In the data rows, the value 50 means zero.
Each row below has a hidden score, from 0 to 30, with 15 about the middle. What is it? The score is a weighted sum of the row's numbers plus the product of two more (or one squared), each taken from its middle value.
array([35., 50., 29., 67., 51., 67., 46., 48., 45., 54., 44., 45., 61., 44., 62., 40.]) -> 13
array([30., 56., 44., 60., 33., 70., 50., 70., 57., 57., 62., 79., 68., 65., 58., 43.]) -> 12
array([61., 63., 49., 31., 44., 38., 78., 52., 48., 32., 50., 39., 53., 50., 32., 20.]) -> 11
array([52., 40., 58., 46., 55., 45., 40., 41., 64., 50., 45., 28., 35., 31., 57., 53.]) -> 17
array([75., 35., 44., 51., 84., 75., 17., 37., 37., 60., 45., 63., 54., 51., 72., 49.]) -> 7
array([56., 68., 53., 57., 41., 56., 64., 56., 63., 52., 44., 47., 39., 50., 54., 49.]) -> 15
array([54., 57., 48., 46., 71., 55., 42., 32., 39., 57., 48., 42., 45., 56., 65., 60.]) -> 12
array([68., 67., 61., 77., 58., 57., 74., 61., 68., 69., 51., 61., 50., 54., 77., 71.]) -> 13
array([68., 58., 62., 47., 73., 57., 56., 49., 38., 53., 56., 48., 52., 58., 63., 51.]) -> 18
array([53., 43., 71., 42., 49., 41., 42., 29., 49., 59., 46., 48., 21., 46., 39., 56.]) -> 22
array([11., 35., 15., 67., 37., 78., 30., 50., 65., 66., 53., 52., 57., 42., 42., 49.]) -> 15
array([49., 2., 47., 62., 78., 64., 31., 45., 55., 83., 37., 47., 73., 43., 48., 46.]) -> 18
array([57., 60., 49., 66., 48., 51., 65., 52., 60., 62., 44., 58., 37., 47., 63., 60.]) -> 14
array([75., 48., 67., 62., 80., 59., 44., 43., 50., 69., 52., 58., 47., 65., 59., 80.]) -> 11
array([75., 72., 53., 44., 80., 60., 55., 66., 47., 54., 68., 65., 66., 62., 69., 42.]) -> 19
array([95., 91., 1., 2., 65., 29., 35., 96., 33., 0., 99., 41., 91., 99., 3., 0.]) -> 28
array([33., 51., 42., 53., 48., 44., 57., 62., 61., 42., 34., 41., 40., 35., 46., 43.]) -> 17
array([59., 47., 54., 47., 48., 58., 52., 30., 31., 73., 48., 63., 55., 42., 78., 36.]) -> 10
array([23., 40., 25., 84., 43., 99., 6., 72., 80., 97., 75., 84., 66., 60., 55., 93.]) -> 3
array([68., 76., 21., 15., 3., 24., 52., 62., 6., 18., 99., 51., 99., 99., 0., 20.]) -> 6
array([35., 51., 51., 58., 27., 45., 51., 42., 26., 40., 37., 54., 43., 34., 47., 50.]) -> 13
array([45., 36., 55., 51., 38., 41., 36., 39., 23., 50., 30., 82., 31., 48., 44., 45.]) -> 17
array([68., 36., 63., 63., 58., 57., 23., 34., 38., 43., 46., 44., 35., 57., 44., 72.]) -> 13
array([58., 42., 54., 30., 43., 34., 59., 41., 18., 42., 49., 23., 49., 28., 40., 28.]) -> 14
array([62., 49., 62., 73., 48., 61., 38., 48., 78., 45., 46., 32., 28., 49., 57., 61.]) -> 17
array([45., 59., 47., 47., 61., 49., 42., 29., 39., 49., 41., 39., 39., 54., 59., 52.]) -> 15
array([58., 48., 74., 52., 54., 34., 65., 45., 37., 65., 47., 35., 41., 39., 52., 55.]) -> 19
array([37., 22., 39., 63., 57., 67., 34., 31., 40., 66., 34., 59., 51., 43., 56., 44.]) -> 14
array([56., 29., 52., 52., 60., 46., 49., 27., 27., 75., 40., 60., 31., 45., 61., 64.]) -> 15
array([52., 36., 40., 36., 68., 45., 21., 59., 34., 58., 49., 20., 49., 30., 72., 31.]) -> 26
array([99., 27., 65., 0., 21., 0., 56., 51., 69., 35., 99., 53., 76., 48., 45., 99.]) -> 2
array([66., 65., 60., 29., 39., 16., 82., 42., 27., 27., 48., 26., 65., 54., 25., 26.]) -> 9
array([46., 58., 45., 70., 43., 69., 54., 48., 53., 47., 56., 18., 48., 42., 53., 38.]) -> 18
array([18., 37., 24., 59., 39., 68., 31., 46., 51., 59., 44., 46., 55., 41., 48., 42.]) -> 15
array([35., 25., 50., 41., 60., 56., 33., 54., 29., 55., 36., 37., 51., 34., 50., 24.]) -> 23
array([56., 45., 58., 64., 37., 54., 34., 40., 79., 37., 38., 29., 17., 43., 45., 57.]) -> 18
array([50., 40., 53., 55., 47., 32., 37., 29., 49., 42., 37., 33., 23., 43., 32., 68.]) -> 18
array([43., 42., 59., 51., 75., 54., 46., 20., 45., 59., 43., 43., 40., 58., 45., 71.]) -> 16
array([78., 84., 47., 39., 51., 23., 71., 65., 29., 13., 62., 33., 54., 74., 29., 40.]) -> 20
array([34., 55., 59., 58., 22., 42., 52., 47., 24., 47., 36., 68., 41., 40., 46., 42.]) -> 15
array([76., 38., 60., 62., 78., 72., 34., 44., 51., 72., 44., 77., 48., 56., 82., 55.]) -> 12
array([66., 65., 55., 70., 61., 53., 65., 54., 65., 66., 45., 65., 51., 51., 68., 63.]) -> 12
array([40., 50., 70., 54., 50., 48., 57., 38., 76., 58., 46., 57., 34., 52., 48., 75.]) -> 16
array([3., 38., 11., 72., 31., 88., 0., 61., 71., 80., 63., 61., 53., 51., 41., 72.]) -> 14
array([13., 36., 28., 72., 43., 85., 33., 58., 71., 75., 59., 61., 64., 49., 48., 55.]) -> 16
array([42., 43., 65., 45., 68., 54., 52., 43., 49., 51., 43., 41., 50., 50., 50., 53.]) -> 20
array([55., 42., 56., 64., 76., 72., 47., 44., 49., 77., 47., 73., 57., 60., 69., 59.]) -> 12
array([54., 43., 52., 43., 79., 49., 39., 11., 27., 60., 56., 33., 55., 57., 53., 78.]) -> 6
array([68., 62., 78., 60., 49., 49., 68., 51., 43., 62., 54., 40., 47., 45., 59., 63.]) -> 16
array([61., 22., 48., 71., 78., 80., 35., 42., 65., 78., 41., 76., 59., 53., 62., 66.]) -> 7
array([63., 75., 61., 55., 45., 30., 75., 48., 44., 36., 49., 36., 46., 49., 46., 51.]) -> 15
array([51., 14., 49., 47., 73., 56., 28., 44., 37., 66., 37., 41., 43., 42., 48., 37.]) -> 24
array([37., 39., 37., 59., 44., 59., 52., 31., 35., 60., 32., 49., 46., 44., 56., 41.]) -> 14
array([39., 45., 64., 41., 69., 50., 53., 38., 48., 53., 41., 36., 44., 49., 46., 50.]) -> 22
array([41., 44., 49., 42., 46., 71., 50., 39., 59., 54., 45., 38., 54., 31., 53., 36.]) -> 16
array([47., 44., 47., 51., 56., 51., 46., 60., 58., 46., 42., 45., 45., 36., 64., 51.]) -> 16
array([47., 42., 68., 41., 53., 35., 58., 31., 44., 53., 38., 37., 26., 38., 48., 61.]) -> 18
array([70., 30., 60., 59., 64., 83., 48., 37., 49., 75., 44., 80., 41., 68., 84., 80.]) -> 5
array([40., 51., 36., 47., 73., 41., 44., 38., 41., 42., 35., 37., 34., 53., 55., 55.]) -> 21
array([63., 70., 62., 68., 47., 51., 58., 53., 61., 60., 41., 63., 44., 48., 61., 58.]) -> 12
array([56., 33., 64., 38., 52., 38., 63., 43., 31., 59., 41., 33., 53., 35., 47., 27.]) -> 16
array([58., 59., 47., 64., 46., 45., 64., 47., 56., 58., 37., 52., 41., 43., 61., 60.]) -> 12
array([40., 35., 56., 39., 50., 42., 49., 24., 43., 47., 32., 36., 29., 44., 38., 42.]) -> 21
array([63., 53., 86., 48., 52., 44., 65., 45., 38., 73., 54., 59., 34., 47., 50., 60.]) -> 20
array([55., 13., 47., 63., 82., 64., 28., 52., 63., 73., 41., 29., 57., 49., 41., 46.]) -> 24
array([38., 47., 66., 41., 48., 38., 48., 46., 65., 53., 46., 47., 50., 34., 67., 64.]) -> 10
array([23., 40., 45., 67., 37., 85., 51., 57., 59., 72., 66., 69., 63., 69., 49., 63.]) -> 19
array([92., 42., 61., 0., 54., 36., 56., 58., 59., 40., 91., 63., 52., 48., 60., 71.]) -> 12
array([48., 47., 37., 54., 38., 30., 52., 36., 48., 50., 32., 41., 31., 34., 54., 47.]) -> 15
array([33., 45., 35., 50., 40., 36., 48., 51., 54., 32., 30., 34., 36., 29., 47., 39.]) -> 16
array([54., 77., 52., 53., 33., 28., 59., 58., 39., 20., 48., 26., 47., 65., 36., 48.]) -> 16
array([43., 41., 37., 32., 57., 38., 38., 28., 31., 53., 35., 36., 28., 46., 51., 50.]) -> 17
array([32., 51., 36., 51., 48., 44., 54., 56., 58., 37., 34., 45., 38., 36., 51., 47.]) -> 16
array([41., 54., 41., 43., 33., 40., 57., 39., 53., 40., 37., 36., 29., 39., 39., 35.]) -> 15
array([50., 67., 57., 70., 58., 59., 70., 73., 74., 52., 48., 59., 55., 45., 65., 59.]) -> 14
array([81., 52., 53., 35., 46., 42., 55., 31., 43., 12., 51., 51., 31., 53., 24., 25.]) -> 17
array([37., 44., 62., 50., 46., 47., 56., 36., 73., 53., 42., 50., 34., 47., 44., 70.]) -> 16
array([50., 14., 61., 48., 63., 45., 30., 18., 46., 66., 36., 57., 34., 48., 45., 89.]) -> 11
array([40., 28., 36., 39., 58., 51., 32., 56., 11., 57., 41., 24., 45., 32., 55., 27.]) -> 23
array([50., 66., 54., 58., 53., 55., 61., 68., 71., 53., 45., 58., 48., 43., 61., 55.]) -> 13
array([71., 27., 54., 59., 68., 58., 40., 45., 40., 71., 35., 84., 39., 51., 61., 56.]) -> 14
array([87., 99., 36., 54., 43., 36., 89., 91., 36., 1., 97., 27., 71., 99., 5., 27.]) -> 25
array([17., 41., 37., 49., 8., 65., 33., 46., 34., 46., 35., 67., 31., 41., 63., 9.]) -> 11
array([60., 42., 54., 22., 44., 43., 63., 48., 50., 35., 58., 52., 41., 41., 45., 46.]) -> 10
array([20., 56., 3., 48., 14., 66., 27., 85., 79., 29., 73., 69., 65., 75., 2., 28.]) -> 20
array([87., 38., 46., 0., 63., 45., 27., 43., 36., 46., 79., 50., 54., 39., 59., 36.]) -> 16
array([77., 12., 63., 63., 88., 63., 41., 50., 57., 79., 40., 65., 57., 51., 59., 55.]) -> 18
array([62., 59., 53., 79., 16., 55., 28., 83., 90., 28., 50., 28., 48., 57., 54., 61.]) -> 12
array([51., 38., 16., 39., 71., 69., 16., 56., 54., 54., 73., 69., 72., 56., 48., 43.]) -> 11
array([39., 42., 57., 44., 62., 48., 50., 41., 44., 47., 48., 38., 53., 47., 45., 59.]) -> 17
array([33., 56., 48., 46., 10., 83., 50., 45., 44., 61., 42., 51., 18., 58., 74., 48.]) -> 20
array([69., 59., 76., 66., 60., 48., 70., 53., 52., 67., 51., 54., 41., 43., 67., 72.]) -> 15
array([35., 68., 62., 52., 10., 42., 71., 59., 56., 13., 39., 5., 35., 33., 48., 43.]) -> 8
array([49., 41., 36., 35., 41., 48., 28., 68., 60., 29., 63., 63., 75., 68., 19., 26.]) -> 15
array([46., 36., 73., 23., 52., 27., 38., 33., 50., 67., 50., 23., 70., 27., 64., 40.]) -> 10
array([45., 37., 53., 40., 57., 45., 57., 45., 42., 46., 41., 44., 44., 36., 45., 34.]) -> 18
array([68., 48., 63., 61., 59., 51., 60., 36., 40., 71., 41., 76., 42., 54., 67., 66.]) -> 11
array([61., 67., 73., 49., 62., 52., 63., 42., 56., 66., 50., 57., 43., 60., 50., 74.]) -> 17
array([81., 92., 69., 56., 53., 33., 95., 67., 61., 28., 66., 51., 63., 79., 25., 56.]) -> 15
array([80., 71., 68., 41., 58., 35., 74., 50., 42., 32., 56., 44., 53., 61., 36., 43.]) -> 16
array([86., 77., 50., 34., 64., 41., 71., 63., 33., 27., 77., 54., 67., 76., 37., 32.]) -> 20
array([84., 58., 32., 12., 52., 0., 77., 44., 24., 8., 70., 29., 99., 75., 10., 23.]) -> 15
array([85., 60., 36., 0., 67., 27., 43., 62., 21., 20., 85., 46., 91., 69., 32., 0.]) -> 24
array([57., 48., 63., 63., 62., 52., 51., 41., 50., 60., 46., 31., 43., 45., 43., 51.]) -> 22
array([68., 50., 38., 44., 86., 71., 8., 35., 14., 47., 50., 39., 42., 54., 69., 44.]) -> 11
array([23., 48., 40., 44., 20., 49., 40., 44., 24., 40., 32., 45., 40., 33., 48., 22.]) -> 15
array([51., 20., 48., 41., 76., 52., 28., 41., 26., 67., 41., 45., 44., 41., 69., 46.]) -> 21
array([86., 73., 43., 16., 74., 36., 58., 69., 35., 25., 91., 43., 99., 71., 31., 23.]) -> 19
array([64., 34., 48., 52., 85., 59., 19., 19., 32., 72., 45., 54., 48., 51., 68., 74.]) -> 1
array([43., 42., 59., 37., 50., 44., 53., 45., 29., 52., 41., 46., 37., 40., 51., 20.]) -> 19
array([43., 60., 47., 59., 49., 49., 64., 65., 68., 47., 38., 50., 47., 39., 59., 49.]) -> 13
array([60., 63., 0., 21., 55., 46., 21., 85., 80., 39., 99., 72., 99., 95., 6., 38.]) -> 13
array([45., 30., 69., 55., 50., 52., 43., 26., 38., 57., 39., 52., 23., 45., 51., 49.]) -> 21
array([79., 71., 33., 25., 63., 20., 67., 60., 29., 13., 68., 40., 60., 66., 26., 33.]) -> 25
array([37., 57., 41., 57., 49., 48., 58., 61., 61., 48., 39., 47., 45., 33., 52., 50.]) -> 15
array([44., 58., 56., 57., 28., 38., 48., 34., 35., 43., 29., 53., 32., 35., 47., 44.]) -> 14
array([46., 79., 67., 65., 15., 56., 78., 67., 62., 8., 56., 16., 39., 41., 52., 41.]) -> 8
array([24., 32., 57., 46., 36., 30., 43., 22., 60., 46., 31., 40., 27., 36., 32., 63.]) -> 18
array([39., 51., 66., 42., 24., 55., 60., 45., 35., 43., 43., 40., 35., 46., 46., 57.]) -> 22
array([54., 21., 59., 65., 66., 56., 41., 29., 36., 78., 40., 77., 51., 46., 58., 67.]) -> 11
array([49., 67., 45., 31., 7., 23., 79., 58., 25., 17., 60., 35., 70., 75., 5., 6.]) -> 6
array([56., 45., 80., 45., 50., 38., 61., 38., 37., 63., 46., 47., 28., 41., 43., 52.]) -> 21
array([30., 28., 32., 64., 50., 64., 39., 32., 34., 58., 34., 50., 53., 40., 61., 37.]) -> 14
array([58., 64., 66., 61., 39., 46., 54., 56., 52., 53., 39., 68., 39., 49., 56., 45.]) -> 14
array([15., 36., 35., 72., 40., 76., 27., 47., 55., 78., 56., 68., 61., 44., 54., 73.]) -> 10
array([37., 76., 34., 83., 99., 53., 53., 38., 49., 61., 31., 62., 43., 55., 56., 75.]) -> 8
array([33., 50., 36., 50., 42., 42., 51., 55., 57., 38., 32., 39., 36., 29., 52., 45.]) -> 14
array([50., 65., 55., 56., 39., 48., 62., 54., 57., 47., 43., 43., 42., 45., 53., 45.]) -> 14
array([40., 47., 62., 47., 69., 58., 53., 45., 46., 51., 44., 44., 50., 54., 47., 57.]) -> 21
array([34., 32., 0., 16., 53., 33., 32., 49., 56., 39., 73., 38., 99., 51., 8., 37.]) -> 10
array([36., 38., 31., 46., 27., 25., 46., 30., 39., 39., 25., 37., 21., 29., 46., 40.]) -> 15
array([39., 57., 51., 58., 50., 44., 57., 62., 64., 42., 41., 53., 46., 39., 53., 50.]) -> 15
array([34., 70., 17., 41., 38., 60., 50., 76., 60., 52., 78., 64., 88., 77., 22., 42.]) -> 14
array([42., 55., 49., 60., 39., 52., 51., 43., 50., 44., 50., 20., 39., 37., 53., 34.]) -> 18
array([56., 52., 54., 46., 79., 61., 41., 28., 41., 63., 54., 45., 40., 59., 56., 66.]) -> 14
array([36., 50., 51., 57., 22., 44., 46., 40., 30., 42., 35., 57., 43., 36., 46., 43.]) -> 13
array([41., 67., 50., 60., 51., 62., 52., 59., 53., 53., 44., 51., 68., 50., 66., 43.]) -> 12
array([52., 66., 55., 63., 69., 59., 68., 73., 71., 55., 46., 60., 60., 48., 67., 63.]) -> 13
array([65., 99., 72., 71., 45., 44., 90., 63., 35., 41., 68., 41., 62., 88., 44., 50.]) -> 19
array([59., 61., 56., 67., 53., 50., 65., 54., 60., 60., 46., 57., 40., 50., 71., 64.]) -> 15
array([40., 54., 54., 47., 39., 38., 46., 58., 58., 32., 41., 47., 36., 46., 50., 32.]) -> 17
array([38., 32., 53., 43., 49., 42., 47., 43., 4., 63., 41., 20., 32., 31., 51., 22.]) -> 24
array([62., 36., 57., 56., 59., 53., 43., 43., 35., 60., 40., 79., 32., 56., 57., 56.]) -> 17
array([35., 47., 99., 62., 4., 35., 78., 60., 67., 21., 48., 3., 61., 35., 43., 49.]) -> 1
array([54., 25., 39., 77., 60., 90., 26., 67., 79., 80., 46., 97., 79., 62., 74., 42.]) -> 7
array([36., 56., 72., 62., 33., 56., 68., 57., 38., 64., 56., 77., 60., 43., 50., 55.]) -> 15
array([28., 31., 11., 53., 53., 64., 16., 32., 58., 31., 47., 31., 55., 50., 34., 47.]) -> 10
array([48., 69., 58., 66., 43., 56., 59., 54., 47., 59., 48., 59., 58., 51., 68., 52.]) -> 11
array([65., 79., 52., 64., 31., 51., 62., 88., 99., 16., 67., 71., 68., 82., 16., 55.]) -> 12
array([81., 55., 50., 20., 57., 12., 61., 36., 10., 29., 67., 22., 73., 61., 23., 34.]) -> 18
array([45., 42., 62., 45., 55., 49., 51., 29., 51., 57., 39., 44., 34., 44., 46., 44.]) -> 20
array([60., 36., 56., 59., 57., 46., 54., 31., 31., 67., 39., 63., 31., 44., 59., 66.]) -> 15
array([29., 37., 40., 59., 48., 72., 41., 56., 51., 67., 46., 39., 77., 46., 50., 39.]) -> 19
array([32., 45., 33., 49., 44., 38., 53., 57., 58., 38., 32., 44., 36., 34., 45., 41.]) -> 16
array([52., 58., 69., 53., 43., 49., 49., 44., 47., 46., 37., 63., 35., 51., 46., 51.]) -> 18
array([56., 53., 56., 50., 49., 62., 50., 66., 73., 44., 45., 49., 52., 56., 58., 27.]) -> 15
array([71., 47., 67., 68., 64., 54., 43., 50., 65., 37., 39., 67., 30., 57., 41., 65.]) -> 18
array([53., 61., 62., 49., 24., 55., 50., 45., 33., 49., 34., 61., 16., 47., 71., 34.]) -> 13
array([63., 20., 68., 66., 85., 62., 44., 47., 44., 79., 44., 64., 48., 50., 64., 73.]) -> 17
array([46., 67., 71., 42., 21., 34., 54., 47., 68., 31., 53., 28., 29., 33., 55., 53.]) -> 9
array([40., 8., 48., 46., 59., 41., 29., 23., 22., 57., 30., 49., 29., 34., 44., 55.]) -> 19
array([44., 58., 46., 56., 57., 47., 63., 64., 68., 44., 43., 51., 42., 37., 59., 52.]) -> 17
array([59., 59., 48., 66., 51., 45., 64., 51., 61., 58., 42., 55., 36., 47., 65., 64.]) -> 15
array([39., 39., 56., 43., 62., 49., 49., 34., 38., 45., 35., 37., 38., 40., 41., 50.]) -> 21
array([53., 39., 75., 39., 41., 24., 63., 55., 57., 35., 42., 43., 31., 43., 34., 32.]) -> 14
array([46., 57., 78., 55., 44., 47., 60., 41., 68., 48., 57., 32., 52., 40., 58., 49.]) -> 13
array([50., 65., 56., 61., 58., 50., 67., 67., 71., 52., 44., 55., 54., 42., 62., 57.]) -> 13
array([41., 42., 54., 44., 40., 44., 39., 36., 55., 37., 41., 24., 38., 29., 51., 43.]) -> 15
array([78., 41., 55., 58., 87., 70., 36., 44., 44., 78., 47., 69., 51., 58., 78., 61.]) -> 11
array([17., 20., 64., 39., 31., 26., 43., 11., 61., 48., 27., 30., 36., 30., 30., 69.]) -> 17
array([68., 32., 58., 65., 78., 65., 57., 41., 44., 84., 46., 81., 46., 52., 71., 68.]) -> 13
array([73., 76., 44., 48., 53., 59., 35., 68., 47., 25., 64., 54., 51., 72., 60., 40.]) -> 17
array([67., 38., 72., 48., 56., 68., 34., 43., 46., 67., 34., 68., 24., 56., 75., 46.]) -> 18
array([50., 69., 53., 57., 69., 53., 65., 46., 64., 51., 42., 52., 49., 57., 66., 63.]) -> 13
array([57., 14., 54., 52., 64., 59., 22., 12., 44., 59., 30., 65., 29., 45., 49., 66.]) -> 10
array([40., 59., 48., 55., 51., 50., 57., 63., 72., 46., 39., 52., 43., 38., 55., 50.]) -> 14
array([55., 70., 54., 39., 42., 22., 72., 52., 38., 27., 46., 32., 41., 51., 32., 35.]) -> 16
array([31., 25., 41., 43., 60., 62., 37., 32., 31., 61., 40., 30., 60., 33., 50., 34.]) -> 19
array([50., 39., 60., 48., 46., 36., 59., 69., 78., 45., 71., 43., 76., 67., 32., 42.]) -> 16
array([46., 43., 37., 33., 59., 44., 25., 25., 26., 43., 36., 29., 32., 47., 48., 41.]) -> 17
array([37., 24., 38., 32., 61., 63., 37., 62., 45., 66., 45., 29., 70., 26., 57., 0.]) -> 17
array([43., 49., 67., 40., 44., 48., 54., 49., 32., 55., 40., 49., 35., 38., 49., 21.]) -> 19
array([65., 41., 55., 56., 62., 50., 59., 38., 35., 68., 39., 67., 33., 46., 65., 62.]) -> 15
array([72., 81., 42., 22., 59., 45., 66., 80., 57., 29., 73., 58., 70., 56., 46., 26.]) -> 12
array([67., 40., 63., 36., 61., 34., 49., 39., 28., 62., 56., 27., 47., 43., 59., 60.]) -> 18
array([60., 63., 54., 59., 49., 49., 62., 59., 68., 58., 43., 52., 51., 45., 72., 55.]) -> 11
array([38., 47., 38., 75., 44., 73., 38., 48., 52., 62., 51., 56., 63., 48., 63., 65.]) -> 6
array([41., 40., 65., 40., 57., 47., 53., 25., 47., 49., 36., 43., 33., 43., 44., 42.]) -> 20
array([54., 47., 66., 39., 57., 49., 57., 54., 36., 57., 49., 52., 47., 45., 59., 32.]) -> 17
array([58., 66., 51., 63., 52., 50., 70., 57., 74., 63., 51., 47., 48., 55., 55., 62.]) -> 14
array([62., 31., 60., 47., 72., 47., 30., 35., 53., 61., 71., 25., 57., 39., 75., 83.]) -> 17
array([51., 31., 50., 55., 51., 54., 42., 35., 31., 69., 38., 63., 46., 40., 63., 49.]) -> 13
array([40., 55., 49., 57., 52., 48., 61., 68., 64., 50., 40., 51., 42., 36., 60., 47.]) -> 16
array([43., 48., 28., 61., 52., 63., 43., 87., 75., 44., 61., 68., 81., 77., 43., 45.]) -> 15
array([68., 47., 52., 35., 47., 29., 39., 52., 42., 49., 45., 67., 33., 37., 68., 55.]) -> 15
array([42., 48., 56., 54., 52., 41., 62., 45., 75., 47., 39., 49., 36., 43., 43., 68.]) -> 15
array([46., 42., 55., 50., 61., 52., 40., 32., 51., 54., 44., 46., 31., 56., 53., 69.]) -> 16
array([72., 26., 55., 1., 43., 26., 48., 32., 17., 36., 60., 37., 48., 43., 42., 40.]) -> 11
